In the data rows, zero lies at 4.5, halfway between 4 and 5.
Some points, each followed by its number:
[3 5 4 6 4 5 3 4 6 7 9 5 5 3 3 4 7 7 4 5 4 8 3 4 4 4 4 3 4 4 4 4 4 3 4 5 3 5 3 4 3 3 4 4 3 4 3 4 4 5 4 4 4 4 5 3 5 4 4 5 4 4 3 3] 0
[4 3 3 3 5 9 7 3 3 4 3 4 4 4 4 4 5 4 3 3 4 4 3 3 4 4 4 5 4 4 4 4 4 3 4 4 4 6 4 4 4 3 3 4 4 5 6 6 5 4 4 3 4 4 5 7 7 6 4 3 4 4 4 4] 1
[4 4 4 4 3 4 3 6 6 4 3 3 3 4 4 4 5 5 4 4 3 4 4 4 4 4 4 4 4 5 4 5 5 5 4 3 3 4 4 5 5 5 5 3 3 4 4 5 5 5 5 5 3 4 3 4 6 7 6 5 5 4 4 4] 2
[4 4 4 3 4 3 4 7 6 5 3 4 4 4 3 3 4 4 4 3 4 4 4 4 4 4 4 3 3 3 3 3 3 4 7 5 4 5 4 4 5 5 3 5 6 5 5 5 8 7 4 5 4 5 4 5 4 6 4 5 4 4 6 5] 3
[4 4 3 5 4 5 4 4 4 3 3 4 4 5 4 5 4 3 4 3 5 6 7 6 4 4 4 3 3 6 6 5 4 6 4 3 4 3 4 6 4 4 5 4 4 4 4 4 4 4 4 5 7 6 6 5 3 4 4 4 4 5 6 5] 4
[4 4 3 4 3 3 4 4 4 4 3 4 3 3 4 4 5 6 5 4 3 3 3 3 4 5 4 4 4 3 3 4 4 3 4 4 4 4 4 4 4 4 4 5 5 5 5 5 3 4 5 6 5 5 6 5 4 4 4 5 9 5 5 5] 5
[4 3 4 4 3 4 3 5 5 5 4 4 3 3 3 4 6 5 5 4 4 3 3 3 3 4 4 4 4 4 3 4 4 4 5 4 4 4 4 4 4 4 5 5 5 6 5 4 4 4 6 6 6 5 5 5 4 4 6 6 6 5 5 5] 6
[4 6 9 9 9 5 5 9 3 3 3 9 4 4 3 9 3 3 5 3 3 4 4 8 3 5 4 3 4 5 3 3 9 4 9 4 9 6 9 3 4 3 4 9 6 4 9 3 8 5 3 4 4 9 5 8 3 3 4 3 6 4 3 3] 7
[9 4 3 3 9 6 3 3 5 5 3 6 4 9 9 3 4 3 6 3 3 3 6 5 8 3 3 3 5 3 4 5 3 9 9 3 4 3 3 3 3 5 3 4 4 4 3 3 7 3 9 3 3 4 4 3 4 9 3 3 4 4 3 5] 8
[9 3 3 6 9 4 9 6 3 3 9 3 3 3 3 3 9 9 3 3 5 3 9 4 3 9 4 7 7 9 4 3 5 9 3 5 9 3 4 9 5 5 4 3 8 5 3 3 3 3 4 3 4 9 5 4 8 3 4 3 3 9 9 9] 9
[4 4 4 3 3 4 4 4 4 3 3 3 3 3 4 4 4 5 5 4 4 3 3 3 4 4 6 6 6 4 3 4 4 4 4 3 4 4 3 4 4 3 4 5 4 5 4 4 4 5 4 5 5 5 6 5 4 4 4 6 7 5 5 5] 10
[5 3 4 4 4 4 3 5 6 5 4 3 4 4 4 3 5 6 5 4 4 3 3 4 4 5 4 4 4 4 5 4 5 5 4 4 3 5 4 4 4 4 4 3 3 4 4 5 6 5 5 5 3 3 4 5 4 6 6 6 6 4 3 4] 11
[4 4 3 4 4 4 3 4 3 3 3 4 3 4 4 3 4 4 4 3 3 3 3 4 4 4 4 3 4 5 4 5 4 4 4 4 4 4 5 6 7 5 4 3 4 5 5 5 6 5 4 4 4 4 5 5 5 5 4 4 4 4 4 5] 12
[4 4 4 5 6 5 5 3 4 4 4 4 5 6 5 5 4 4 3 4 4 4 5 6 5 4 3 3 3 4 5 6 5 5 4 4 4 4 4 4 4 4 4 5 6 5 5 5 4 5 5 5 4 4 4 4 4 4 4 8 9 4 3 3] 13
[4 6 7 6 5 8 3 3 7 5 9 4 7 5 4 3 6 4 3 3 3 4 7 5 4 7 3 3 9 5 3 8 4 4 5 3 5 6 6 4 6 4 7 4 4 6 4 9 3 4 4 4 4 5 3 4 6 4 9 4 5 3 3 4] 14
[4 6 6 4 3 4 4 4 4 6 5 5 4 3 3 4 3 4 6 7 6 4 3 3 4 4 4 4 4 4 4 3 4 3 4 3 4 4 3 4 4 4 4 3 4 4 4 5 4 4 4 5 4 4 4 5 4 5 5 6 4 4 4 4] 15
[3 3 3 4 4 4 4 3 4 3 3 4 4 4 7 7 4 4 3 3 3 3 4 4 5 4 4 3 4 3 4 4 4 4 4 3 3 3 4 4 4 5 6 4 3 3 4 4 4 5 5 8 3 4 3 4 4 4 5 6 9 4 4 4] 16
[6 4 4 3 4 3 4 5 5 5 4 3 3 4 5 6 5 4 4 4 3 3 4 7 7 4 4 4 4 3 3 4 6 6 3 4 3 3 3 4 4 5 5 4 4 3 4 9 8 5 4 4 4 4 3 4 4 4 4 4 4 4 4 4] 17
[4 4 3 3 3 4 4 8 6 4 3 3 3 4 4 3 4 4 4 4 3 3 4 4 4 4 4 4 3 3 3 3 4 3 4 3 4 7 5 6 5 4 5 3 3 4 6 6 5 5 5 5 3 4 4 4 5 6 5 5 4 4 3 4] 18
[4 4 3 4 7 9 6 3 3 4 4 5 4 5 5 6 4 3 3 4 4 6 5 5 5 4 4 3 4 6 6 4 4 4 4 3 3 3 4 5 4 4 3 4 4 4 5 4 4 4 3 4 5 5 7 5 5 4 3 4 3 4 4 3] 19
[4 3 4 5 9 5 6 3 7 3 3 5 9 3 9 4 3 3 4 4 4 5 6 4 8 3 6 3 3 3 6 3 5 3 4 3 3 3 5 3 4 4 9 4 4 4 3 3 3 3 7 8 5 3 4 3 4 4 3 3 3 9 4 3] 20
[3 3 3 3 4 4 4 3 4 3 3 4 3 3 3 4 4 4 3 4 4 6 6 6 4 3 4 4 4 5 4 4 4 4 4 4 7 6 4 4 4 4 4 5 8 6 5 4 3 4 4 4 7 5 6 7 4 3 3 4 4 9 7 6] 21
[4 4 5 4 4 3 3 4 7 4 4 6 3 3 3 3 6 5 5 5 4 3 3 4 4 5 4 5 6 4 4 3 4 3 5 4 4 4 4 4 4 3 3 9 6 3 4 4 4 4 3 4 8 4 5 4 5 4 4 4 4 8 4 4] 22
[6 5 5 6 5 3 3 4 3 4 4 4 5 5 3 4 4 4 5 5 4 4 4 4 4 3 4 5 6 5 6 4 4 3 4 5 3 5 9 5 4 4 3 4 6 7 4 5 6 4 4 3 5 4 6 4 4 4 4 3 4 4 4 4] 23
[5 5 4 4 4 3 4 5 6 5 4 4 3 4 3 4 5 4 5 5 4 4 3 3 4 4 4 5 5 5 4 4 3 4 4 3 4 6 5 4 4 3 3 4 4 4 6 6 4 3 3 4 4 6 6 6 5 4 4 4 4 5 6 6] 24
[4 5 4 4 4 4 4 5 4 5 5 4 4 4 4 4 4 5 4 5 4 3 3 3 4 5 5 4 4 4 4 4 3 3 6 5 5 3 3 4 4 4 4 5 6 5 4 4 3 4 4 4 8 6 6 4 4 3 3 4 4 9 8 5] 25
[4 4 6 6 5 8 5 4 4 4 7 6 7 7 4 4 4 3 3 5 8 5 6 5 4 4 3 4 3 3 4 4 4 4 3 3 3 3 3 4 4 5 4 4 4 3 3 3 3 5 7 7 3 3 4 4 3 4 5 6 4 4 4 3] 26
[3 4 4 4 3 3 3 3 5 6 4 4 5 4 4 8 9 6 5 4 7 6 5 9 6 5 9 3 3 4 5 4 9 4 7 4 4 9 3 5 3 8 3 3 4 3 4 5 4 4 4 3 4 4 4 4 9 4 4 3 4 4 9 9] 27
[4 3 4 4 4 5 5 6 8 4 4 3 3 5 6 7 4 4 4 4 4 4 4 6 7 3 3 4 4 4 4 4 4 6 4 3 4 4 5 5 5 5 5 4 4 4 4 5 5 4 5 4 3 4 4 4 4 5 4 4 5 4 4 3] 28
[4 3 4 4 4 5 4 8 5 4 3 3 3 3 3 5 8 8 5 4 6 4 4 4 3 4 5 5 5 5 4 4 4 4 4 4 6 7 5 3 4 3 3 5 5 6 8 8 5 6 4 5 4 4 4 5 6 6 4 4 3 5 4 3] 29
[6 4 4 3 4 4 4 7 6 6 5 4 4 4 3 3 5 7 7 5 5 4 3 3 4 5 6 7 6 4 4 4 3 4 4 4 4 4 4 4 4 3 4 4 4 4 4 3 3 4 4 4 4 3 3 4 4 4 3 4 4 4 4 4] 30
[6 6 3 3 4 4 4 6 6 6 5 4 3 3 3 4 6 5 5 5 4 4 3 4 3 4 5 7 6 5 4 4 3 4 4 4 5 4 4 4 4 3 4 3 3 4 4 3 3 4 4 4 3 4 3 4 3 3 4 3 3 4 4 4] 31
[3 4 3 3 4 4 4 4 3 3 3 4 3 3 3 4 4 4 3 4 4 4 5 5 5 4 4 3 3 4 5 6 8 6 3 4 3 3 4 5 5 6 5 3 3 3 4 4 4 7 5 6 3 3 4 3 5 5 5 5 4 4 3 3] 32
[6 5 3 5 5 3 3 7 4 4 4 5 4 7 9 9 5 4 5 5 4 4 4 5 9 9 3 4 3 3 5 4 4 8 7 4 3 3 3 3 3 3 3 4 5 4 4 4 4 3 4 3 9 4 4 5 3 4 4 3 6 4 6 3] 33
[6 5 4 3 4 4 4 4 5 5 5 4 3 3 3 4 3 5 5 4 4 4 4 4 4 4 4 6 6 6 4 4 3 4 4 4 4 4 4 4 4 4 4 3 3 4 4 4 4 4 5 5 3 4 4 4 5 5 5 5 4 4 4 4] 34
[3 4 3 5 7 9 9 4 4 3 4 4 7 6 6 9 3 3 4 5 4 9 7 5 4 3 3 4 4 6 6 6 4 4 4 4 4 4 4 3 4 4 4 9 7 4 4 3 3 4 3 4 4 3 5 4 3 4 4 4 4 4 4 4] 35
[8 9 5 3 4 4 4 4 5 4 5 4 4 4 4 4 5 5 5 5 4 4 4 3 4 5 6 5 5 4 5 3 4 4 6 6 5 8 4 5 5 5 4 5 4 5 5 5 6 4 4 4 4 5 4 6 5 4 4 4 4 5 4 4] 36
[5 4 3 4 3 4 4 4 4 4 4 4 4 4 4 4 4 3 4 4 4 5 7 5 5 4 4 4 3 3 4 4 4 4 4 4 4 3 3 3 4 4 3 5 5 5 4 4 4 4 3 3 6 9 6 4 4 4 3 3 4 6 7 5] 37
[5 4 3 3 4 4 4 4 5 6 4 4 3 4 3 4 4 4 4 4 3 3 3 4 4 4 4 5 4 4 4 4 4 4 3 4 4 6 6 4 5 4 4 3 4 4 4 5 5 5 5 4 4 3 4 4 5 5 5 5 5 4 4 4] 38
[3 3 4 4 4 4 4 3 3 4 3 4 4 4 3 4 4 4 5 5 7 5 4 4 4 5 4 4 4 4 4 4 3 3 7 5 4 4 3 4 4 4 4 8 6 5 4 5 5 4 4 4 6 6 5 5 5 4 4 4 3 4 6 5] 39
[3 4 3 3 4 4 4 3 3 4 3 4 3 4 3 4 4 3 4 3 3 3 3 3 3 4 4 3 4 3 4 4 4 4 5 6 4 3 3 4 6 6 5 7 5 4 4 4 4 6 6 5 6 5 5 4 4 4 6 7 7 5 5 5] 40
[4 5 5 9 6 5 5 3 3 4 4 5 5 4 3 4 3 3 3 4 7 7 5 5 5 3 4 4 3 4 6 9 5 4 4 4 4 4 6 5 7 7 5 3 4 4 4 4 4 5 3 4 4 4 3 4 5 4 4 5 3 5 4 4] 41
[4 5 6 9 6 9 8 4 4 4 4 7 5 6 4 4 4 3 3 4 4 5 4 4 4 3 3 4 3 4 4 4 4 4 4 3 3 4 3 3 4 8 4 3 4 4 3 3 4 6 6 8 5 3 4 4 3 3 5 5 5 4 3 3] 42
[5 4 4 3 4 4 3 6 5 4 5 4 4 3 4 3 5 3 4 7 4 4 5 5 3 7 6 5 4 5 3 6 3 3 6 6 5 5 4 4 4 4 4 5 4 5 4 4 4 4 4 4 5 3 4 7 4 4 4 3 3 4 3 4] 43
[4 3 3 3 4 5 4 4 4 4 3 3 3 3 3 3 4 4 4 4 3 4 3 4 3 4 4 4 4 4 3 4 3 4 5 7 5 4 4 3 4 4 4 6 7 5 6 4 4 4 4 4 6 6 6 5 5 4 5 7 7 5 4 7] 44
[6 3 9 4 4 4 9 5 3 7 4 3 9 3 4 9 6 5 3 4 7 7 4 3 4 3 9 4 4 6 7 3 9 3 9 5 9 9 4 9 9 4 4 9 9 6 4 3 6 3 5 6 4 3 6 4 3 3 3 4 3 5 3 3] 45
[6 4 4 4 4 4 4 5 5 5 4 4 3 3 4 3 5 4 4 4 4 4 3 4 4 4 4 4 4 4 4 4 5 3 4 4 3 4 4 5 7 6 4 3 3 4 4 5 5 6 6 5 4 3 3 4 4 5 5 6 4 4 3 4] 46
[4 4 3 3 4 4 6 4 4 3 3 3 3 5 5 3 9 5 4 4 4 4 5 9 4 4 5 5 4 6 5 8 6 7 4 3 3 4 5 5 5 5 4 4 3 3 4 4 4 5 5 5 3 3 3 4 4 4 4 4 4 3 3 3] 47
[4 4 3 3 5 3 4 4 4 3 3 3 3 4 3 4 6 4 6 4 3 5 3 3 5 4 3 4 3 6 3 3 9 3 4 6 4 4 9 9 3 4 4 4 4 4 7 5 9 3 3 3 3 4 4 9 4 4 4 5 3 4 7 5] 48
[3 4 3 4 3 3 4 4 3 4 4 4 5 4 4 4 3 4 3 5 4 7 5 8 5 4 3 4 4 5 5 5 6 5 4 4 3 5 6 5 6 6 6 3 3 4 4 5 4 4 5 6 3 4 4 7 5 7 6 4 4 4 3 4] 49
[5 4 4 3 4 4 4 5 6 5 4 4 4 4 4 4 6 4 6 5 4 4 4 7 5 5 5 5 5 4 4 7 5 4 3 3 3 3 4 4 5 5 3 3 3 3 4 4 4 5 4 4 3 3 4 4 7 8 6 6 3 4 3 4] 50
[4 3 5 3 3 3 6 3 4 4 4 4 4 4 5 4 4 4 5 4 4 5 5 6 3 5 4 5 4 4 6 5 5 3 4 4 4 5 5 5 6 5 7 3 4 4 5 4 3 4 4 4 5 4 3 4 4 3 4 4 4 3 4 4] 51
[7 4 4 4 3 4 4 4 5 6 4 4 4 4 4 4 4 4 4 4 4 4 4 4 4 4 3 3 4 4 4 5 5 5 4 3 3 3 4 4 5 5 5 3 4 4 4 4 4 5 5 5 4 4 4 6 6 5 5 4 5 4 4 4] 52
[6 6 5 5 4 4 4 4 5 6 6 5 4 3 4 4 4 4 5 5 5 4 3 3 4 4 5 5 4 4 4 4 4 4 4 4 4 3 4 4 4 3 4 3 4 3 3 4 4 4 4 4 4 4 5 7 7 4 4 3 4 4 4 5] 53
[5 5 4 4 3 4 3 5 5 4 4 4 4 3 3 4 5 5 5 5 5 4 5 3 3 4 5 4 4 5 6 5 4 4 4 3 4 4 5 6 5 4 3 3 4 4 4 4 4 4 4 4 4 4 4 8 6 5 4 4 4 4 4 4] 54
[4 3 3 4 5 4 4 5 4 4 4 4 4 7 9 4 4 4 3 3 3 5 6 6 4 3 4 4 4 3 4 4 6 5 4 3 3 4 4 4 5 5 4 3 4 3 4 5 4 7 5 6 3 4 3 3 4 5 4 6 4 5 4 4] 55
[3 4 4 4 3 4 4 4 3 3 3 4 3 3 4 4 4 4 4 3 3 4 3 4 4 4 4 4 3 4 3 3 4 4 4 4 4 4 4 4 4 4 4 5 5 5 4 5 5 5 4 4 7 6 6 4 5 7 6 5 5 7 7 5] 56
[4 4 4 4 4 4 4 4 4 3 4 4 4 4 4 4 4 4 3 3 4 4 4 4 4 4 3 3 3 4 6 7 6 6 4 3 3 4 4 5 5 6 6 3 3 3 4 4 4 5 5 6 4 4 3 4 4 4 5 6 7 4 4 4] 57
[3 5 4 3 4 3 4 4 3 3 5 7 5 4 9 3 5 5 5 3 6 9 9 4 5 5 6 6 3 3 7 4 4 6 9 5 5 3 3 6 4 9 9 3 4 3 3 3 3 3 5 9 3 5 3 4 3 5 3 3 5 4 4 3] 58
[5 4 4 3 4 5 5 5 5 5 5 4 3 4 6 6 5 5 4 4 4 3 4 4 6 5 4 5 5 4 3 4 5 4 4 4 4 5 4 4 4 3 4 3 4 4 4 4 3 4 4 4 4 3 3 3 5 7 7 5 5 4 4 4] 59
New points follow, each followed by the numbers of its three nearest points above by angle, nearest first.
[3 3 3 6 9 9 4 3 4 4 4 4 9 4 7 5 4 5 4 4 3 3 3 4 3 3 4 4 3 3 4 5 3 3 5 4 6 7 6 4 3 3 3 4 6 4 9 6 7 6 4 4 3 4 7 5 6 8 4 3 3 7 9 9] : 1 56 19
[5 3 4 9 8 9 5 4 6 4 3 9 9 8 5 9 5 6 3 4 6 4 3 6 5 4 4 4 5 3 3 4 3 9 3 9 8 3 5 3 4 3 9 9 9 4 3 3 4 4 3 3 3 4 3 3 4 3 5 3 3 3 5 9] : 35 7 26
[4 3 4 3 4 4 4 3 3 3 3 3 4 4 4 3 4 4 4 4 5 4 4 5 4 4 3 4 5 5 5 5 5 4 3 4 4 4 5 5 6 5 5 3 3 4 5 5 6 7 7 5 4 4 4 4 4 4 5 4 4 3 3 4] : 32 12 46
[4 4 5 9 4 5 9 5 3 7 3 5 9 5 3 6 3 3 4 4 7 3 4 5 3 8 5 3 9 5 3 3 3 4 3 5 7 5 5 3 4 6 3 6 4 3 9 3 4 7 3 3 4 9 9 6 4 3 3 4 4 5 4 3] : 7 19 45
[6 4 4 4 4 4 3 4 4 4 4 4 3 3 4 3 4 5 4 4 4 4 4 3 3 6 5 5 5 4 4 4 4 4 5 7 5 5 5 4 4 4 4 7 5 6 4 4 4 3 4 4 6 6 6 5 4 4 4 4 4 4 5 4] : 44 39 22
[4 4 4 5 7 4 6 3 6 5 4 7 7 6 4 3 4 4 3 4 9 8 5 7 3 4 4 5 4 4 7 5 3 3 4 4 4 7 7 4 5 3 4 5 5 4 4 4 3 4 4 4 9 5 4 4 3 4 5 4 3 4 4 3] : 41 35 26
[4 4 3 3 4 4 3 5 4 4 4 6 4 5 4 4 4 3 4 4 7 5 4 4 6 3 3 7 6 5 3 3 9 4 3 4 8 7 7 5 4 4 6 4 4 4 7 9 4 4 7 5 4 3 6 4 4 3 5 3 4 3 5 9] : 48 24 18
[3 5 4 5 4 5 3 3 4 4 4 4 7 4 6 4 3 4 9 4 5 5 5 4 4 4 3 3 5 4 5 5 4 5 9 9 5 5 3 5 4 5 5 5 3 3 3 4 3 3 6 9 4 3 4 3 4 3 3 8 7 5 5 3] : 58 16 40
[5 4 4 4 4 3 4 4 4 5 4 4 4 4 7 4 3 4 6 5 5 4 7 6 5 5 5 5 5 5 9 6 4 6 5 4 5 4 3 6 5 5 3 6 4 3 4 3 4 4 4 4 4 3 4 3 3 4 3 3 3 3 4 4] : 58 47 51
[4 3 3 4 4 4 4 4 4 4 5 4 4 4 4 3 3 4 4 6 6 4 4 3 3 4 4 4 7 6 4 4 4 4 4 5 4 5 5 4 7 7 6 6 5 4 5 4 4 4 4 4 6 5 5 4 4 4 4 3 4 6 7 4] : 25 39 21
[3 3 4 4 4 6 4 4 4 4 3 4 4 4 3 4 6 5 4 4 3 4 5 8 4 4 5 4 5 3 4 4 6 5 3 4 6 7 4 6 5 5 5 4 4 6 5 5 4 5 4 4 4 4 5 5 4 3 5 4 4 5 5 4] : 21 47 27
[3 9 8 7 4 7 7 4 5 3 3 4 6 5 5 7 4 4 4 3 4 5 4 5 5 4 4 3 4 4 6 6 5 4 3 4 3 5 6 6 5 8 4 4 3 5 5 4 5 8 9 7 4 3 3 4 4 4 9 5 6 4 3 4] : 42 57 26
[4 3 3 4 4 4 5 3 4 4 3 4 4 5 4 4 4 4 4 4 4 6 5 5 5 5 7 5 4 4 6 6 4 4 4 6 6 4 4 5 4 5 6 4 5 5 5 3 4 4 4 4 4 5 8 6 5 3 3 4 3 5 6 9] : 21 4 37
[5 5 5 4 4 4 4 4 4 5 5 4 4 4 4 3 4 4 4 5 5 4 4 4 3 4 4 4 4 3 4 4 3 3 4 4 4 3 3 3 3 4 4 6 6 4 4 3 3 4 4 4 9 7 4 4 4 3 4 3 4 8 9 6] : 25 37 21
[5 6 4 3 3 4 4 4 4 6 5 5 4 4 4 4 4 4 5 5 4 5 5 5 4 4 4 4 4 4 4 4 5 5 4 3 3 3 4 4 5 5 6 3 3 3 3 4 4 4 4 5 4 4 7 6 6 4 4 4 4 4 4 7] : 53 52 49
[5 6 5 4 4 5 3 4 4 8 6 4 5 4 3 3 4 4 4 4 4 5 3 3 4 4 4 5 4 4 3 4 4 4 4 5 5 4 3 3 4 3 4 3 6 5 5 4 3 3 4 3 4 5 4 8 6 4 4 4 4 4 4 6] : 53 15 24
[8 9 9 3 7 3 3 9 3 9 9 6 3 3 3 3 3 7 3 9 3 9 4 3 3 4 3 4 9 7 8 8 4 4 7 9 3 3 3 9 3 9 9 3 3 9 6 9 6 9 3 4 3 9 9 9 3 4 3 6 4 6 3 9] : 36 9 14
[4 6 4 3 3 5 5 4 3 4 5 7 5 4 4 4 4 4 3 6 4 3 3 3 3 3 3 4 3 3 3 3 3 7 4 4 4 4 4 4 3 4 4 9 6 9 5 3 5 4 4 3 4 6 5 5 5 3 4 4 4 3 4 9] : 44 39 37
[4 3 4 5 6 5 8 3 4 4 3 4 4 6 6 9 5 4 4 3 4 9 7 7 5 4 3 3 3 4 5 6 4 4 3 7 5 6 4 4 3 3 4 4 4 5 6 3 3 4 4 3 4 7 5 5 4 4 5 4 3 6 5 5] : 35 19 4
[5 4 5 9 7 5 4 5 5 4 3 4 8 6 4 5 5 5 4 4 3 4 4 4 5 6 4 4 3 3 3 4 3 3 4 5 4 4 3 4 4 3 4 3 4 3 4 4 3 4 4 4 3 3 4 3 3 3 3 4 5 3 4 3] : 42 26 20
[4 3 4 4 4 4 4 3 4 4 4 5 5 4 4 4 4 4 4 6 6 5 4 6 5 4 4 5 4 5 4 4 6 7 5 4 4 4 4 4 5 5 6 6 6 4 4 4 3 5 5 5 3 3 4 4 4 4 4 4 4 4 4 3] : 32 49 47
[5 5 5 4 4 4 3 5 6 6 6 6 4 3 3 3 4 4 5 6 5 4 4 4 4 4 4 5 4 5 4 4 3 3 4 4 4 3 3 4 4 4 4 4 3 4 3 3 4 4 4 4 4 4 3 4 4 3 4 4 3 4 4 4] : 31 15 30
[5 5 4 4 4 4 4 5 5 5 4 4 3 4 4 4 4 4 4 4 3 4 5 5 5 4 4 3 3 4 3 5 6 5 3 4 5 5 4 4 5 5 6 3 4 5 6 5 5 4 4 4 4 3 4 3 3 4 4 3 4 4 4 4] : 17 18 32
[6 5 4 3 4 4 4 4 6 6 4 3 4 4 4 3 5 5 5 4 4 4 3 4 4 4 5 5 5 5 4 4 4 3 4 5 6 8 5 5 4 4 4 3 5 5 7 5 5 4 4 4 4 4 4 5 4 4 4 4 3 4 4 4] : 36 24 38
[6 4 5 4 4 4 3 4 6 5 6 4 5 8 5 6 3 7 5 5 5 4 4 4 4 4 6 5 4 4 7 6 4 3 4 3 4 4 4 4 5 5 4 4 3 3 4 3 3 3 3 3 5 4 7 3 5 4 4 3 3 9 9 8] : 25 27 37
[4 5 9 9 8 3 4 4 5 4 4 4 3 3 3 4 5 3 3 3 9 5 7 6 4 4 3 3 4 4 4 4 6 3 9 9 8 3 4 6 6 4 4 3 5 3 4 3 9 6 7 4 8 6 3 4 3 3 5 4 5 9 4 5] : 7 41 45
[5 5 4 5 5 7 8 4 4 4 4 5 4 5 6 5 5 4 4 4 4 4 5 6 5 4 4 3 4 4 4 4 5 4 4 3 3 4 3 3 4 4 4 3 4 3 4 3 4 5 4 5 3 3 3 3 3 4 7 6 6 4 4 4] : 42 59 16
[4 4 5 4 4 5 4 4 5 3 4 5 3 9 5 3 4 5 4 3 8 4 7 4 3 4 5 8 4 4 5 4 5 3 5 4 5 3 3 3 8 3 4 3 3 3 3 4 4 5 6 6 4 3 4 4 4 3 6 6 7 4 5 4] : 26 55 16
[4 4 3 4 4 3 3 4 4 3 3 3 3 4 4 4 3 3 3 4 4 5 4 4 4 4 3 4 5 5 5 4 4 4 4 4 4 5 6 6 6 6 5 4 4 5 5 5 6 6 5 5 3 4 5 5 4 5 4 4 4 4 4 5] : 12 49 18
[5 9 5 5 4 4 3 4 5 4 4 4 6 3 3 4 5 4 6 4 5 8 4 4 6 3 3 4 4 4 4 4 3 3 3 3 4 5 7 4 8 4 5 3 3 3 4 4 6 4 4 3 4 3 4 5 3 4 4 4 3 3 6 3] : 41 23 15
[5 3 4 4 4 4 3 3 4 4 4 6 5 3 4 4 4 3 4 6 7 7 4 4 3 3 4 4 4 7 6 4 5 4 4 4 4 5 5 5 4 5 4 4 3 4 4 5 4 4 6 5 3 4 4 4 6 9 6 6 5 3 4 3] : 49 2 50
[4 4 4 4 4 4 4 8 5 7 6 4 4 4 4 4 5 5 5 5 4 4 3 4 3 8 5 5 5 4 4 3 3 3 4 7 6 4 3 4 3 4 4 4 4 4 5 4 4 4 3 4 3 4 4 3 4 4 3 4 4 4 4 4] : 30 31 43
[5 9 6 6 4 4 3 4 4 4 4 6 4 4 4 4 4 5 5 4 5 5 4 4 3 4 4 4 4 5 4 4 4 3 4 4 5 7 4 3 4 3 4 4 4 7 7 8 4 4 4 4 3 5 5 6 6 4 5 4 4 4 4 4] : 36 24 29
[4 5 3 3 3 3 4 4 3 3 3 3 3 4 3 3 4 3 4 4 3 3 3 4 4 4 4 3 5 5 6 4 4 3 4 4 3 5 9 4 6 5 4 4 6 4 6 7 6 6 6 5 3 5 6 6 6 7 6 5 3 4 5 7] : 12 38 18
[3 3 6 3 4 5 4 5 6 5 4 6 7 4 4 6 9 6 3 4 3 4 4 4 5 7 4 4 4 4 5 4 5 8 5 4 7 4 4 3 5 5 6 3 5 4 5 3 4 3 4 4 3 3 4 3 3 4 3 4 4 4 4 4] : 47 58 33
[4 4 3 3 4 4 4 4 4 4 4 4 3 3 4 4 3 4 4 4 4 4 3 4 4 4 3 4 5 6 4 7 6 6 4 3 5 7 5 4 4 4 4 5 5 6 5 6 4 4 4 4 6 6 6 4 4 4 4 3 3 7 7 4] : 21 56 24
[4 4 5 9 9 9 6 5 4 4 3 5 4 5 5 4 5 5 4 4 3 3 3 4 3 5 5 6 4 3 4 4 3 5 5 7 5 4 3 3 4 4 3 4 5 5 4 3 3 3 4 4 4 4 4 4 3 4 3 3 6 4 3 4] : 42 1 35
[5 6 4 4 4 4 4 5 6 5 4 4 4 3 3 3 5 5 5 5 4 4 3 3 4 4 5 4 4 4 3 4 4 3 4 5 6 5 4 4 4 4 4 4 4 5 6 4 4 4 4 4 7 6 6 5 4 3 4 4 3 8 9 5] : 25 24 21
[5 5 4 4 4 4 4 5 5 5 5 4 4 3 3 4 4 5 5 5 4 3 3 4 4 4 4 4 4 4 3 3 3 3 4 3 4 3 3 3 4 3 4 5 4 4 4 3 3 3 4 4 5 6 7 5 4 4 4 3 3 5 9 7] : 25 24 37
[4 5 4 4 5 3 5 4 4 4 4 4 4 5 5 6 4 3 4 3 4 7 7 7 6 5 5 4 4 4 4 5 5 5 4 9 5 4 3 4 4 3 7 4 7 5 6 4 4 4 3 4 4 6 7 4 3 3 4 3 4 4 4 3] : 37 4 35
[6 5 6 4 3 3 4 4 5 4 5 4 4 4 4 5 4 4 4 4 3 4 4 3 4 4 4 4 4 4 4 3 3 4 6 4 6 4 5 4 5 4 4 5 9 5 5 4 4 4 4 3 4 5 9 5 4 4 4 4 3 5 9 9] : 25 21 24
[3 4 4 4 4 4 4 4 4 4 3 4 4 4 4 4 3 3 4 3 3 4 4 4 5 4 3 4 4 4 4 5 5 5 4 3 4 5 5 5 5 4 5 3 4 6 5 6 6 5 5 6 4 4 6 7 6 5 4 4 4 4 4 4] : 12 49 18
[6 5 5 7 4 5 4 4 8 5 9 6 6 4 4 3 8 4 4 9 4 4 4 4 3 4 8 9 5 4 4 4 4 3 6 6 4 4 3 3 3 3 3 4 4 6 3 3 4 3 4 4 5 3 3 4 4 3 4 3 4 4 6 3] : 31 30 43
